(165): [154 116 173 173 182 173 118 125 131  98]
(179): [146 131 119 137 163 104 143 110  90 153]
(44): [126 105 173 105 169 150 157 102 134 112]
(90): [161 134  96 162 162 162 118 133 115 126]
(48): [ 96 125 126 115 110 120 126 129 129 127]
(67): [154 129 155 200 180 136 150  95 124 104]
(173): [173 164 147 209 210  93 173  55  61 135]
(195): [107  95 131 105 140 121  86 178 177  68]
(156): [102 118 147 114 124 135 112 150 159  86]
(7): [167 137 122 156 135 144 133 124 130 134]
[155 200 180 136 150  95 124 104]  (67)
again (90):   [162]
again (44):   [105]
again (165):   [173]

(4): [173 148 111  91 105 194 120]
(6): [ 85 144 127  94 127 127 127]
(30): [173  85  85 173 173 149 173]
again (6):   [127]
[173  85  85 173 173 149 173]  (30)
[173 149 173]  (30)
[173 148 111  91 105 194 120]  (4)
[173  85  85 173]  (30)
[173  85  85 173 173]  (30)
[144 127]  (6)

(127): [115 165  61 131 145 167 147 174 173 133 151 117 172  96 113 153 120 149]
(10): [132 110 114 132 116 118 124 141 153 115 123 125 157 120 137 124 117 121]
(11): [113 158 101 122 144 150 140 142 140 134 144 124 134 108 115 151 125 144]
(154): [146 124  81 151 121 150 134 175 172 126 128 118 185 128 132 113 126 128]
(133): [143 127 122 140 115 123 123 140 143 121 120 126 127 137 138 110 127 119]
(87): [149 117 131 145 121 134 126 137 127 132 120 127 135 152 134 103 138 121]
[113 158 101 122 144 150 140 142 140 134 144 124 134 108 115 151 125 144]  (11)
[143 127 122 140 115 123 123 140 143 121 120 126 127 137 138 110 127 119]  (133)

(98): [178 134 121 121  82 191]
(36): [123  82 165 194 148 170]
(76): [ 78 208 139 139 139 116]
(59): [124 112 140 112 101 178]
(17): [124 112 140 112 145 178]
again (76):   [139]
[121  82]  (98)
again (98):   [121]
again (59):   [112]

(49): [154 108  98  87]
(100): [130 213 141 144]
(107): [183 183 111 183]
(78): [183 150 150 150]
(121): [183 150 109 100]
(89): [154 154 154 154]
[130 213]  (100)
again (107):   [183]
again (78):   [150]
again (89):   [154]
[183 150 150 150]  (78)

(185): [175 114 174 112 118 123 129  80 109 103  63  69  81 179 184  78  91 115
 140 105 160  95  70 117 132 158  67 179  75 175 123 161 182  78 183 122
 105 127  69]
(115): [103 117 165 126 123  75  76 181 154 170  70 174 175 193  85 133 170  95
  74 161  95 144  76 161 170 146 171 146 183  73 127 133 119 121  90 179
 148 170  65]
(150): [ 88 131 126 120 159  67 169 151 168 139 190 180 140 185  82  90  62 179
 132 154 169 183 106  86 150  73 104 191 157 117 190 179 192 128 164  78
 149  86 162]
(74): [ 76 127  85 103 161 182 133 113 121 136 121 174 177  80 163 147 112 125
  92 185 146  99 123 192 186 128 184  72  63 129  66  74 148 112 151  81
 116  95 108]
(33): [ 79 159  66 140  85 192 124 117  92  77 135  91 115 185  95 102  65  84
 145 192 148  68 135 188 179 100  77 130 141 117 155 104  88 153 167  98
  98 116  78]
(37): [ 64 190  96 154 128 157 191 136  79  93 135 155  81  68 116 110 116 125
  82 172  84 145 125 141 138 138 143 158  98 154  87 176 161  76 128  85
 172 118 134]
(149): [153 135 168 166 108 142  63 111 122 132 118  98  92  81  85 166 153 186
 149 130 187 117  72 153  76 148  64  76 184  85  98 128 184 130 146  66
 164 159 182]
(119): [188 148  88 103 161 182 133  80 121 136 121 174 177  80 163 147 112 125
  92 185 146  99 123 117 186 128 184  72  63 129 123  74 148 112 151  81
 148  95 108]
(106): [173  97 110 122 117 118 137 142  77 137 102  99 181 104 154 132 182 186
 108 175 143  74 185 124 168 169 191 154 100 160 180  91 191 116  62  88
 124 169  76]
(14): [ 79 159  66 140  85 192 124 117  92  77 135  91 115 185  95 102  65  84
 145 192 148  68 135 188 179 100  77 130 105 150  96  90 133 111 128  87
 127  75 185]
[173  97 110 122 117 118 137 142  77 137 102  99 181 104 154 132 182 186
 108 175 143  74 185 124 168 169 191 154 100 160 180  91 191 116  62  88
 124 169  76]  (106)
[100  77 130 141 117]  (33)
[ 76 128  85]  (37)
[142  77 137 102  99 181 104 154 132 182 186]  (106)
[175 114 174 112 118 123 129  80 109 103  63  69  81 179 184  78  91 115
 140 105 160  95  70 117 132 158  67 179  75 175 123 161 182  78 183 122
 105 127  69]  (185)
[188 148  88 103 161 182 133  80 121 136 121 174 177  80 163 147 112 125
  92 185 146  99 123 117 186 128 184  72  63 129 123  74 148 112 151  81
 148  95 108]  (119)

(126): [ 89 207 207 207 210  78  78 210 209  89  89 206  89  89 207]
(40): [ 78 210 210 210 210 210  78 173  78  54  77 209  77  76 210]
(32): [ 78 210 210 210  78  78 210 210  54 173 175  78 175 175  55]
[ 78  78 210 210  54 173]  (32)
[ 78 210 210 210 210 210  78 173  78  54  77 209  77  76 210]  (40)
[ 78 210 210 210  78  78 210 210  54 173 175  78 175 175  55]  (32)
[ 78  78 210 210]  (32)
[209  89  89]  (126)

(20): [ 89 147 193 145 133 130 129 129]
(72): [165  98  69 117 121 140 162 118]
(77): [ 96 145 186 151 141 124 133 130]
(5): [121 160 157  81 114 138 172 114]
(110): [165  98 124 117 121 124 118 129]
again (5):   [114]
again (110):   [124]

